Named moves come first, each a turn or a mirror and shown by rows before and after it. Which of them, in which order, take the first row of each pair that follows to the second? Write the first one first, as in the answered first pair.
nuta:
[-20,  25,   6,   3, -29, -36, -11, -40,   2, -29,  16,  -3, -25, -29,  15,
   2,  11,  -4, -14,  -9,  16]  ->  [  4,   7, -36, -14,  -4,   6, -19,  20,  20,   8, -27,  -2,  -4,  25,   9,
 -13, -48, -13, -21,   5,  17]
[ -3,  13, -31,   6,  -8,  -7,  -6, -11,  14,   5,  -3, -17,  -8,  13,   2,
  -2,  -5, -20,  -4,  -1,  19]  ->  [ -2,  12, -18,   6, -18,  -9, -12, -19,  16,   0,   5, -13, -11,  -2,   2,
   0,   8, -15,  -2,  -1,  21]
[-13,  -7,  30,  12, -14,  -3, -16,  -3, -10, -13,  -8, -10, -14,   4, -10,
 -12,   0,   1,  -1,  -6,   1]  ->  [-13, -15,  19,   9, -11,   2, -20,   8,  -6,  -2, -14,  -7,  -6,  16, -11,
 -18, -15,  -1,  -6,   3,   2]
venut:
[  0,   7,  -3,   6, -13,   9,   1, -25,   5,  13,   8, -12,   5,  -9,  12,
 -13,   1, -13, -13,  -4,  -6]  ->  [  0,   6,   2,   4,  -9,  14,   5, -29,   2,   8,   6, -12,   5,  -7,  13,
 -13,   4, -10, -12,  -6,  -3]
[ -7,  -1, -12,   2, -18,   3,  21,   0, -13,  11,  -2, -17,  26,  -7,   9,
 -15,  16, -23,  -5, -27,  -9]  ->  [ -8,  -7,   3,   6, -13,   1,  23,  -5, -11,  16,  -2, -14,  34, -10,   8,
  -9,  23, -19,   2, -27, -14]
[ 16,   5, -36, -10, -21,  -9,  -1,   4,  -3,  15,  -4, -12,  16,   0,   1,
 -21, -13, -11,  -5, -12,  -5]  ->  [ 16, -17,  27,   7,  -7,  -1,   1, -24,  -5,  19,   5,   1,  20,   5, -14,
 -13,  14,   4,  13,  -1, -22]
dal:
[  2, -10,  10,   7, -18, -12,   0, -14,   7,   2,   3,  -8,  -1,  13,  -7,
   6,  -5, -16,  -2,   1,  -1]  ->  [ -3,  -6,   7,  13, -16, -14,  -9,  -1,  11,  -5,   5,   0,  -6,  15, -10,
   9, -16, -18,  -5,   4,  11]
[ -2,   7, -21,  -5, -22, -13,  -1, -11,   4, -14,   8, -17,   5,  -5,  13,
  -9, -11, -12,  -7,  -6,  -5]  ->  [  0,   9, -18,   6, -24, -20, -11, -11,  -3, -16,   9, -13,  -4, -14,  11,
  -5,  -6, -13,  -2,  -2,  -6]
[-10,  -6,  -6,  15, -32, -21,  -9, -13,  13,  -3,   3, -24,   2,  13, -14,
  14,  -8, -32,  -9,   6,  16]  ->  [ -5,  -7,  -7,  14, -29, -19, -15, -12,  13,  -4,   6, -19,   3,  15, -15,
   6, -14, -27, -11,   5,  18]

Between the rows of a pair lie 2 to 3 moves.
[  4,  20, -13, -11, -24, -24, -11,   2, -24, -36,  30,  -2,   5, -37,  20,
   5,   4,   7, -12, -22,  -1]  ->  [ 23,  -1, -22, -19,   6,  24, -11,  40,   0,   1,  -3,   9,  28,  16,  17,
  -5, -33,   7, -11,  -1,   1] => venut then nuta
[ 13,  10, -52, -16,  -2,  16,   7,  26,  -7,   3,  -4,  -8,  -7,  -2,   0,
  -5, -33,  -6, -14, -31,  -3]  ->  [ -4,   2,   8,  11, -13, -17,  18, -30, -17, -18,  23,   1, -11, -41,   0,
  20,  27,   7,   4, -32, -10] => nuta then venut
[  6,  -8,  11,  -1,  23,  19,  22,  14,   3,  13, -13,   9,  22,  17,  -5,
  -8,   8,   0,   7,   3, -16]  ->  [ -4,   8,  11,   1,   5, -11,  17, -16, -11, -10,  12,   8,   6, -22,   5,
  -2,  40,  -4,  -1, -11,  -8] => venut then nuta
[  7,  35, -45, -10,  -7, -28,  28,   2,  35,   6,   0, -25,   8,   2,  17,
 -26,  -3, -26,  -7, -23, -19]  ->  [ -2,  15,  22,  11,  -9, -33,  40, -36,  26,   3,  15,  -6,  12, -14,   5,
 -10,  46,  -9,  14, -16, -33] => nuta then venut
[ -1,   5, -19, -13, -31,  -5, -28,  19,   6,   8,  -4,  -4,  -7,   2,   9,
   9,  -8, -15,  -3,  -2,  26]  ->  [ -4,  -6,  10, -12, -32,  -7,   2, -26,   1,  12,   8, -23,   6,  -5,  -1,
   5,  23, -13,   6,  -7,  -6] => dal then nuta then venut
